A single turn carries every row of the set below to another of its rows. Some are shown first; where does it send the rows asked next?
z29: [ 29  17  -3  19 -34   9 -15   4  16 -15   9  44  12 -25 -23  -5  -9  -3
   8   9  11 -33 -10   4   5  42 -16 -16  -4  -5  12  -8]
z166: [ 32  13 -26  38   3   3 -24 -10  -4  -2  19  24  18 -24  -6   0 -23   0
  -2 -40   8 -20  -6  10   3  35  14   2 -26   3  11  -7]
z15: [  5  29 -28 -31 -24  -5 -14  -2  31  10   9  33   8 -35 -23  11   3  11
 -20  -5   3 -45 -24  -5   9 -22 -14  -6  18   3  -7  10]
z383: [-19 -21 -35 -11 -23   2   0  -3  -7  31 -22   5  16 -11  -6  18  -5   4
 -15  35  -4  10 -30  25  38 -10  -6  27   3   5  21   0]
z171: [ 45  24 -20  19 -20   1  -9 -12   8 -17  15  32  -1 -13 -34   3 -12  13
 -10 -11   4 -25 -12  11  -7  32   0 -16  -6   5  13  -1]
z386: [-12 -21 -28 -18 -17  -6 -26  -1 -13  41  -3  10  12 -12  11  25  -5   5
 -14  25  -2  17  -6  38  23 -16   6  14  -4  -6  26  -7]
z749: [ 39  11 -13  15 -18   5 -13  36  17 -17   1  44   1 -22 -22   5 -26  -1
 -10   4   8 -45 -19  -4   8  18 -16 -16   0 -14  15  -7]
z304: [-32 -17 -22 -15 -11  20  23  21 -22  25 -18  -6  22  -2   8   6 -16  17
 -11  18   6  20  -4   5  18 -11  -1   3  -3  11  19   1]
z814: [-23 -11 -17 -30  11   3  26  27 -23   6 -14 -20   3   0  -3  -6 -22  19
  11  25  17  19 -19  -5   4  -6   0   5 -17   7  14  -2]
z101: [ 34  39 -31  -9 -21 -10 -16 -17  26   4  15  12  12 -25 -32  15  -5   8
 -15  -2  -5 -37 -25  -1 -22   2 -12 -13  -2  10   5  22]
z178: [ 25   5  -9  -6 -28  -1 -12  13  19 -23   9  50 -14 -18 -29  -8  -4  16
  -6 -12  12 -40 -33   9  17  15  -6  -6  -3   3   7   0]
z790: [-11  -8 -35 -26 -18   6   8   9 -19  18   0 -12   0   5  28   8 -17   6
 -25  17  -1  24  10  19   6  -1   9   8  -9  14  30  -8]
z780: [ -6 -12  -5 -24 -16 -31 -34  -2  -8  21   4  16  13  -9  -8  20 -17   0
  19  30  23  13 -31  22  32 -21  -8  10 -16 -15  30 -16]
z138: [ 29  23 -16 -19 -23  -2 -14  22  30   0  -5  21  12 -36 -24  22  -5 -10
 -19  15  -4 -55 -26  -4 -11 -11 -13  -8  12 -10  -4  -5]
z214: [ -4  16 -26   3  35  -4 -17  10   1   6  14   4   3 -21   9  -7  -8 -24
 -10 -44  -5 -22  -5 -25  -2   1  22  20 -32  -3   4 -22]
z278: [ -6  34 -18  -5 -10   4 -23 -10  25  27   9  -8  33 -32  -6  12 -18 -33
 -18  -8  -6 -29   7 -18 -23  -6 -15   1   5  12 -12   2]
z876: [-15  39 -30 -23   3  -6  -8  -8  16  21  15   6  17 -29  -2  13  -1 -22
 -23 -24  -5 -30   0 -32  -1 -31   4   8   4   1  -3 -16]
z297: [  1  16 -14  11  11   1 -18  -5   6   5  20 -11   9 -36   5  -4 -15 -36
   9 -13   9 -22   7 -23 -35  12  19  16 -28   2  -3 -24]
z795: [-28 -24   4  -9 -15  -8  -4  16 -14  18 -11  12  18  -5 -21  10 -16   8
  21  33  25  14 -35   1  27 -24  -6   9 -19  -5  26 -11]
z466: [ -2   1 -32 -40   0 -13   7  23 -16  -1   4 -23  -8   3  23  -8 -39  14
   4  17  17  16 -14   6   2   9  -6   3 -28  14  28   9]
z696: [ 16  -2 -11  23   7   1 -19  25   5 -19  11  34  -8  -8  -5 -19 -20  -4
  -6 -43   7 -27 -19  -5  17  29  10   8 -34   4  15  -8]
z910: [-24  -9 -40 -25 -15   8  24  -3 -15  15 -15 -22   6  -7   9   6 -19   0
 -16  26   3  18 -13   7  16  -7   3  26   4  20  11  -6]
z663: [-16 -10 -25   0   2 -20  -1  11 -12   4  -1   0   2  -2 -11  -6 -48   1
  24  25  29  14 -39 -10  36  -2 -17  22 -26   3  34  -1]
z945: [-28 -33 -20 -13  -7   7  -1  17 -17  35 -17   8  20 -18  -5  15   2  21
   4  30   9  11 -25  20  21 -20   7  13 -11  -7  17  -2]
z690: [-26 -17  -9 -15  10  -9  -2  32 -12  16 -12  -6  15  -1 -13  -2 -39  18
  21  19  25  14 -36  -6  19 -14 -19   5 -27   3  21  15]
z916: [ 16  23 -26  13   9  -9 -26 -25  -1   6  24  -2  28 -37   2  11  -9 -21
   5 -37   7 -24 -11 -11 -16   8  26  14 -34   2   3 -21]
z739: [ 31  -1 -26  29  16   8 -15  38   1 -11  12  26  -2 -37   2  -8 -37  -7
   0 -20  17 -38  -6  -7  -1  24   9   2 -23 -15   8 -16]
z96: [  5  21 -22 -14  -9   3 -20  16  21  19   2  -2  32 -45   4  25 -19 -32
 -26 -14  -2 -48  -9 -18 -16 -26   0   9   3   1 -14 -10]
z598: [ 23  29 -21 -17 -16   2 -18  -5  28  12   0  18  16 -40 -27  12   7   1
  -5  20  -5 -41 -15  10 -18  13 -19 -11  13  -5 -14   9]
z643: [-11 -21 -22  -2 -12 -17 -12   2  -8  15 -11  17   6 -10 -21  10 -12   3
  17  44  14   9 -47  13  40  -6  -9  25 -16 -10  33  -7]
z147: [ -4   1 -11 -30  -8 -32 -19  18  -7   3   7  -1   9   2   3   1 -50   6
  23  19  33  12 -35   2  27  -4 -26   2 -29   2  33   6]
z712: [  9  44 -23  -5 -19 -14 -21 -28  18  13  19  -5  35 -28 -11  22 -12 -21
 -10 -21  -1 -32 -16 -24 -21 -13  -1   1 -15  13   5   0]
z416: [  7  11 -22  10  11   8 -11  19   0   0  14   1  15 -43  16   7 -33 -34
  -7 -27  13 -35   6 -22 -15  -4  22  15 -16  -5  -6 -35]
z662: [-20  -5 -43 -19  12  -8  18  10 -15   8  -5 -29  -3  -7   8 -11 -45   5
   7  18  20  17 -24  -6  15  -2  -6  26 -19  16  17   5]
z215: [ 17  -1 -20  37   7   6 -31  16   8   1  18  23  12 -37   2 -15 -26  -8
  13 -20  13 -30  -8  -2  -5  43   2   5 -38  -3  10   5]

z739 turns into z96
z662 turns into z383
Where do these go?
z814 turns into z945
z166 turns into z712
z696 turns into z876
z598 turns into z215
z386 turns into z147

